The same turns and mirrors carry the whole set onto itself, and each row onto the other rows of its family. Which rows share a family with each named row? Give them in list order.
These 30 rows form 5 families of 6 rows each.
Q100: [-2.61 -3.46 -0.61 -0.19  1.19 -0.60  0.09  0.02  0.13 -4.30  0.63  0.61
  0.46  2.21 -1.78  1.94 -0.08 -1.70  0.16  0.09 -0.01  0.28  0.73  0.27
 -1.69 -0.66 -1.77 -1.92 -0.92  1.69  2.33 -0.99 -1.47 -2.13  1.56  0.40
  0.40 -1.42 -1.62  0.47 -0.19  0.51  2.25 -1.84 -0.43  1.04  0.64]
Q113: [ 3.52  3.52 -0.35 -2.38  1.83  1.38  0.44  3.07 -0.02 -0.11  1.85 -1.23
 -0.54 -0.51  1.66 -0.41 -0.64 -1.90  1.32  0.83  2.03 -0.77 -0.18  1.47
 -0.06  1.47 -1.25 -1.29 -1.92  0.74  0.63  1.48 -2.68  0.25  1.56 -2.79
  0.65  0.94 -2.93  0.83  0.56 -0.38 -1.92 -3.59  0.60  2.43  0.59]
Q851: [ 3.05  1.98  0.40 -1.35  3.07  1.83  0.16  3.99  0.39 -0.63  3.02 -1.41
  1.62 -0.52  1.56  0.31  0.08 -2.41 -0.32 -0.81  1.34  0.57  1.31  0.19
 -1.05  1.77 -1.92 -1.75 -2.13  0.04  2.08 -0.72 -3.36 -0.57  1.03 -1.51
 -0.49  0.47 -1.71  0.26 -0.48  0.38 -1.50 -2.66  0.55  1.61  1.33]
Q676: [-2.28 -2.86 -1.18 -0.77 -0.15 -1.26  0.70 -0.07 -0.68 -3.93 -0.25  0.56
 -0.78  2.55 -1.90  1.85 -0.89 -1.06  0.85  1.38  0.30 -0.42 -0.38  1.08
 -0.92 -1.00 -1.76 -1.90 -0.58  2.35  1.23  0.65 -1.06 -1.77  1.72 -0.26
  1.03 -1.17 -2.77  1.05  0.47  0.13  2.64 -2.18 -0.15  1.84  0.40]
Q486: [-2.32  1.70  0.08  1.01  1.50  1.05  0.80  2.79  0.53 -0.61  1.72  1.84
  3.32 -0.42  1.73 -1.17  1.24 -0.26  0.56 -1.55  0.92 -1.19  1.59 -0.59
 -0.75 -1.99  0.82  0.29  2.73 -0.40 -0.18 -1.53 -2.57 -1.31 -0.12 -0.08
  0.29 -0.37 -0.63  1.00 -3.48 -0.84 -2.69 -0.31 -3.54 -2.14 -0.59]
Q804: [-1.66  1.55 -2.03 -3.07 -2.06  0.30  2.38  0.47  1.97  0.42 -2.51  2.17
 -0.47  3.12  1.04  0.00 -1.38  0.30 -0.81 -1.51  0.50 -1.38 -1.53 -0.96
 -2.31 -1.47  0.23  1.09 -1.69  0.04  0.01  0.45  1.87  2.69  0.94 -0.73
 -0.01  0.31 -4.80 -2.04 -3.95 -0.96  2.24 -3.46 -0.41  0.52 -2.14]
Q52: [-1.79 -1.04 -0.91 -1.09  1.70  0.15 -0.90 -2.58  1.26 -3.10 -0.09  1.28
 -2.33  1.05 -1.09  0.16  0.30 -2.10  3.29  0.72  1.18 -1.57 -0.71  1.33
 -1.12 -0.45 -0.02 -1.38 -0.68  2.21  0.99  1.23 -0.58  0.01  2.52 -1.42
  1.96 -0.42 -1.69  0.27  0.78 -1.25 -0.25 -3.72 -0.83  1.44 -0.54]
Q712: [ 0.19  1.42 -3.09 -1.13 -1.45  0.63  2.70  3.88  0.87 -0.33 -2.18  0.54
  0.53  1.34  0.55  1.69 -0.99  0.83  0.63  0.65  0.88 -2.57 -1.91  0.53
  2.56 -0.96 -4.24 -1.10  2.74  1.90 -1.09  0.12 -0.18  2.83  0.32 -1.68
  0.53  3.37 -0.64 -1.03 -3.54  1.62  0.94 -0.92  2.16  1.05  0.76]
Q17: [-1.89  1.46 -1.24 -2.33 -0.15  1.31  1.34 -0.19  3.26  0.37 -1.43  2.33
  0.45  2.34  1.37 -0.40 -0.28 -0.58 -0.71 -3.19  0.34 -1.05 -0.37 -1.74
 -3.27 -0.98  0.64  1.16 -1.89 -0.66  1.19 -0.94  1.51  2.83  0.86 -0.34
 -0.32  0.32 -3.33 -2.92 -4.40 -1.06  0.97 -3.57 -0.80 -0.17 -1.90]
Q291: [ 0.38  2.41 -2.25 -0.68  1.28  2.49  1.00  1.90  3.47  0.21 -1.27  1.03
  0.20 -0.31  1.42  0.32  0.61 -0.54  2.23 -1.20  1.21 -2.91 -1.13 -0.03
  1.63 -0.29 -2.80 -0.63  2.51  1.28 -0.36 -0.55 -0.36  4.19  0.67 -1.99
  0.65  3.68  1.31 -2.23 -3.72  0.60 -1.80 -1.87  1.47  0.00  0.28]
Q925: [-1.82  3.27 -1.03 -0.31 -0.39  0.24  1.25  2.02 -0.22  0.10  0.07  1.91
  0.73 -0.27  1.79 -1.90  0.13  0.61  2.48  0.68  1.68 -2.77 -0.54  0.93
  0.55 -2.22  1.44  0.47  3.10  0.62 -2.17  1.31 -1.61 -0.35  0.38 -1.48
  1.71  0.28 -2.25  1.91 -2.27 -1.65 -2.81 -1.29 -3.23 -1.01 -1.32]
Q74: [ 0.48  2.46 -2.90 -1.25 -0.33  1.57  1.81  2.50  2.18  0.19 -2.15  0.85
 -0.35  0.44  1.12  0.61 -0.31  0.36  1.92  0.25  1.31 -3.33 -2.10  0.74
  2.41 -0.75 -3.26 -0.85  2.59  1.83 -1.21  0.65 -0.04  3.80  0.70 -2.31
  1.00  3.76 -0.06 -1.57 -3.24  0.83 -0.65 -1.72  1.89  0.66  0.25]
Q904: [-2.14  0.27 -1.42 -2.26 -1.49  0.33  2.42  1.55  1.88 -0.26 -1.66  2.01
  1.35  3.29  0.79  0.91 -0.98  0.12 -2.32 -2.68 -0.18 -0.27 -0.30 -1.81
 -2.88 -1.24 -0.45  0.82 -1.90 -0.50  1.16 -1.24  1.25  1.80  0.42  0.34
 -0.90 -0.20 -4.10 -2.37 -4.79 -0.19  2.85 -2.55 -0.45  0.05 -1.59]
Q669: [-2.14  2.49 -1.44 -0.34 -1.78 -0.70  2.36  3.32 -1.69 -0.35 -0.23  1.53
  1.15  0.73  1.30 -0.97 -0.69  1.07  1.12  1.55  1.24 -2.36 -0.63  1.06
  0.90 -2.80  0.42  0.13  3.23  0.83 -2.33  1.34 -1.74 -1.39  0.16 -0.99
  1.41 -0.16 -3.12  2.50 -2.24 -1.01 -1.15 -0.58 -2.96 -0.68 -0.93]
Q475: [ 3.35  2.86 -0.67 -2.71  0.70  0.44  1.34  4.23 -1.15 -0.47  1.46 -1.60
 -0.27  0.28  1.32  0.35 -1.35 -1.26  0.37  1.69  1.71 -0.54 -0.49  1.66
  0.37  1.16 -1.93 -1.61 -1.93  0.98  0.22  1.60 -2.68 -0.42  1.31 -2.38
  0.62  0.76 -3.70  1.42  0.47  0.16 -0.56 -3.04  0.90  2.88  0.96]
Q577: [ 3.40  3.11  0.15 -1.91  3.15  2.06 -0.13  3.08  0.74 -0.13  2.64 -1.18
  0.42 -0.93  1.87 -0.53  0.19 -2.45  0.89 -0.35  1.82 -0.29  0.73  0.83
 -0.71  1.75 -1.15 -1.51 -2.11  0.21  1.39  0.31 -3.07  0.13  1.48 -2.22
  0.20  0.83 -1.92  0.24  0.07 -0.32 -2.44 -3.36  0.39  1.79  0.83]
Q310: [-0.25  0.23 -1.96  0.07  0.83  1.75  1.87  4.01  2.29 -0.75 -0.66  0.42
  2.69  0.77  0.77  1.93  0.30 -0.23 -0.55 -1.83  0.34 -1.28  0.11 -0.95
  1.21 -0.46 -4.39 -1.23  2.34  0.85  0.79 -2.51 -1.01  2.38 -0.03 -0.58
 -0.65  2.93  1.31 -2.12 -4.68  2.18  0.35 -0.23  1.87 -0.32  1.26]
Q277: [ 3.02  1.88 -0.48 -2.01  0.66  0.34  1.59  5.11 -1.45 -0.85  1.81 -1.70
  1.04  0.66  1.04  1.04 -1.43 -1.25 -1.02  1.17  1.26  0.30  0.36  1.08
  0.01  1.14 -2.62 -1.85 -1.99  0.76  0.93  0.52 -3.02 -1.36  1.01 -1.60
 -0.29  0.42 -3.50  1.37 -0.08  0.76  0.35 -2.29  1.04  2.63  1.38]
Q453: [-1.99 -1.56 -1.41 -1.35  0.07 -0.78  0.15 -1.37 -0.12 -3.42 -0.74  0.87
 -2.20  2.05 -1.55  0.94 -0.67 -1.21  2.42  1.71  0.81 -1.41 -1.06  1.76
 -0.63 -0.91 -0.92 -1.52 -0.52  2.61  0.51  1.70 -0.58 -0.81  2.08 -1.18
  1.87 -0.76 -2.76  0.89  0.93 -0.73  1.35 -3.13 -0.36  2.00 -0.13]
Q45: [-2.38 -2.92 -0.03  0.11  2.79  0.37 -1.01 -1.09  1.53 -3.84  1.19  0.84
  0.27  1.23 -1.33  1.06  0.91 -2.45  1.05 -1.04  0.29  0.10  1.15 -0.08
 -2.16 -0.38 -0.97 -1.60 -0.98  1.38  2.83 -1.34 -1.53 -1.36  1.84  0.10
  0.52 -1.14 -0.55 -0.31 -0.37 -0.04  0.61 -2.44 -0.72  0.55  0.46]
Q682: [-0.23  0.38 -2.55 -0.48 -0.79  0.77  2.82  4.70  1.06 -0.83 -1.50  0.18
  2.07  1.45  0.47  2.17 -0.62  0.56 -0.70 -0.46  0.28 -1.56 -0.82 -0.10
  2.01 -0.98 -4.84 -1.27  2.54  1.52 -0.17 -1.36 -0.72  2.12 -0.12 -0.80
 -0.32  2.92  0.03 -1.23 -4.10  2.15  1.44 -0.13  2.09  0.54  1.27]
Q154: [ 2.86  1.39  0.18 -1.58  1.84  1.01  1.04  5.06 -0.64 -0.98  2.68 -1.81
  2.03  0.28  1.27  0.91 -0.68 -1.94 -1.34 -0.14  1.02  0.83  1.21  0.41
 -0.61  1.42 -2.62 -1.85 -2.11  0.24  1.78 -0.59 -3.45 -1.28  0.77 -1.23
 -0.72  0.15 -2.56  0.88 -0.54  0.93 -0.14 -2.03  0.81  2.10  1.69]
Q156: [-1.93  0.62 -1.18 -2.14 -0.41  0.97  1.66  0.75  2.85  0.13 -1.17  2.07
  1.30  2.77  1.15  0.25 -0.38 -0.47 -1.78 -3.40 -0.05 -0.35  0.03 -2.10
 -3.28 -1.07  0.17  0.81 -1.92 -0.77  1.47 -1.58  1.29  2.26  0.65  0.19
 -0.91  0.00 -3.33 -2.85 -4.86 -0.45  1.82 -2.94 -0.59 -0.37 -1.71]
Q286: [ 0.02  1.28 -1.71 -0.02  1.96  2.61  1.00  2.75  3.50 -0.31 -0.58  0.87
  1.89 -0.11  1.20  0.85  0.93 -0.79  0.82 -2.27  0.75 -1.98 -0.10 -0.72
  1.12 -0.13 -3.42 -0.84  2.30  0.73  0.64 -2.14 -0.84  3.36  0.31 -1.15
 -0.19  3.37  1.87 -2.57 -4.42  1.40 -1.29 -1.03  1.60 -0.49  0.80]
Q14: [-2.44  1.18 -0.97  0.20 -1.54 -0.88  2.67  4.42 -1.90 -0.92  0.40  1.31
  2.81  1.28  1.09  0.00 -0.71  1.05 -0.44  0.70  0.65 -1.32  0.28  0.31
  0.44 -2.81 -0.26 -0.09  3.08  0.49 -1.42 -0.16 -2.23 -2.32 -0.30 -0.10
  0.54 -0.61 -2.81  2.44 -2.99 -0.17 -0.27  0.31 -2.91 -1.02 -0.37]
Q56: [-2.61  0.79 -0.26  0.87  0.12  0.07  1.88  4.20 -0.86 -1.09  1.34  1.46
  3.85  0.53  1.27 -0.21  0.31  0.39 -0.76 -0.85  0.49 -0.75  1.45 -0.60
 -0.41 -2.36 -0.10 -0.15  2.82 -0.05 -0.44 -1.62 -2.67 -2.31 -0.37  0.34
 -0.05 -0.63 -1.43  1.76 -3.59 -0.09 -1.07  0.48 -3.20 -1.75 -0.16]
Q711: [-2.11 -1.57 -0.23 -0.26  3.07  0.77 -1.38 -2.35  2.14 -3.37  0.79  1.27
 -1.15  0.67 -1.02  0.21  1.04 -2.68  2.68 -0.60  0.87 -0.85  0.39  0.43
 -1.83 -0.19 -0.14 -1.39 -0.87  1.67  2.24 -0.26 -1.08 -0.29  2.27 -0.72
  1.15 -0.73 -0.61 -0.41  0.24 -0.95 -0.55 -3.37 -0.86  0.80 -0.14]
Q508: [-2.00  2.92 -0.33  0.42  1.23  1.07  0.62  1.67  0.85 -0.07  1.08  2.03
  1.67 -0.76  1.98 -2.03  1.06 -0.17  2.06 -0.85  1.46 -2.22  0.59  0.09
 -0.24 -2.08  1.65  0.51  2.92 -0.11 -1.01 -0.18 -1.88 -0.45  0.42 -0.97
  1.26  0.21 -0.99  1.16 -2.91 -1.65 -3.65 -1.20 -3.67 -1.84 -1.19]
Q317: [-1.64  1.84 -1.66 -2.83 -1.01  0.89  1.68 -0.22  2.89  0.55 -2.03  2.30
 -0.49  2.54  1.29 -0.44 -0.73 -0.19 -0.20 -2.33  0.60 -1.54 -1.12 -1.18
 -2.68 -1.10  0.73  1.18 -1.80 -0.22  0.39  0.17  1.84  3.22  0.99 -0.79
  0.14  0.48 -4.02 -2.50 -4.00 -1.31  1.17 -3.91 -0.64  0.09 -2.24]
Q189: [-1.94  0.57 -1.98 -2.80 -2.24 -0.05  2.69  1.30  1.47  0.05 -2.26  1.90
  0.49  3.56  0.78  0.62 -1.53  0.42 -1.79 -1.72  0.01 -0.79 -1.05 -1.30
 -2.37 -1.43 -0.42  0.77 -1.76 -0.10  0.43 -0.32  1.56  2.01  0.57 -0.21
 -0.44 -0.01 -4.76 -2.01 -4.28 -0.44  3.03 -2.78 -0.45  0.57 -1.72]

Same family as Q14: Q486, Q925, Q669, Q56, Q508
Same family as Q291: Q712, Q74, Q310, Q682, Q286
Same family as Q189: Q804, Q17, Q904, Q156, Q317

The same turns and mirrors carry the whole set onto itself, and each row onto the other rows of its family. Which rows share a family with each named row? Give them in list order.
These 32 rows form 4 families of 8 rows each.
Q239: [-0.61  1.69  0.82 -1.76  0.48 -0.43  0.31 -1.25]
Q402: [ 3.01  1.57 -1.35 -1.88 -4.68 -0.07  0.92 -2.58]
Q425: [ 2.09  2.26  1.85  1.15 -3.03  0.33  2.83 -1.01]
Q506: [ 0.44  5.40 -1.35 -1.53 -1.68  1.95  2.95 -2.97]
Q781: [-0.02  3.64 -0.95 -1.11 -4.81 -0.80 -1.21 -1.45]
Q311: [-1.29  2.52  0.05 -2.09 -0.17 -0.73 -0.30 -1.99]
Q46: [ 0.80  3.63  2.04  0.64 -3.62 -0.88  2.16  0.70]
Q976: [ 2.57  3.14  1.47  0.15 -2.13  0.35  4.37 -1.22]
Q819: [ 0.70  4.02 -1.80 -2.15 -0.29  0.83  2.87 -3.42]
Q747: [ 0.38  3.56 -1.36 -1.88 -4.87 -0.70 -1.03 -2.36]
Q218: [ 0.21  5.06 -1.12 -1.08 -0.59  1.46  2.63 -3.23]
Q270: [-0.64  4.92 -1.60 -3.64 -1.58  0.95  2.29 -0.24]
Q387: [ 0.57  5.23 -1.51 -3.36 -2.06  0.84  3.52  0.18]
Q657: [ 0.28  5.11 -0.37 -0.85 -0.33  1.61  2.69 -2.98]
Q439: [ 0.13  3.64 -0.93  0.33 -5.10 -0.25 -0.47 -2.24]
Q629: [ 0.99  0.70 -0.94 -3.80 -0.96 -0.22  1.85 -0.30]
Q102: [ 0.67  4.87 -1.40 -2.72 -1.76  0.71  3.90  0.62]
Q309: [ 0.39  4.44  0.97  0.13 -4.52 -0.72  2.64  0.90]
Q430: [ 0.04  1.01 -0.03 -0.89 -0.58 -0.99 -0.53 -2.20]
Q558: [ 0.95  0.82  0.28 -3.61 -1.92 -0.98  0.38  0.50]
Q815: [ 1.19  0.63 -0.31 -3.78 -0.98 -0.66  1.78 -0.18]
Q37: [ 2.89  0.99 -1.09 -1.74 -4.48  0.11  0.56 -2.31]
Q918: [ 2.14  2.92  1.44  1.01 -3.45  0.98  3.08 -2.42]
Q171: [-1.11  1.92  0.20 -1.46 -0.06 -0.68 -0.24 -1.73]
Q348: [-0.31  4.64  1.40  0.72 -2.73  0.47  2.38  0.78]
Q884: [ 0.45  5.69 -1.81 -2.71 -2.44  0.77  3.48 -0.71]
Q206: [ 0.66  0.89 -0.04 -2.89 -0.23 -0.76  1.67  0.30]
Q570: [ 2.85  2.61 -0.69 -2.02 -5.64 -0.32  1.53 -1.71]
Q713: [ 2.12  1.93 -2.06 -2.29 -4.87 -0.08  0.41 -2.55]
Q900: [ 2.22  2.58  1.45  1.12 -2.89  0.55  3.32 -2.10]
Q440: [ 0.25  4.28  1.47  0.14 -4.05 -0.49  2.47  1.16]
Q879: [ 0.13  3.37 -0.60 -1.05 -4.55 -1.48 -1.41 -1.19]

Same family as Q430: Q976, Q819, Q270, Q439, Q558, Q348, Q570
Same family as Q206: Q239, Q425, Q506, Q46, Q747, Q884, Q713
Same family as Q218: Q402, Q781, Q387, Q815, Q171, Q900, Q440

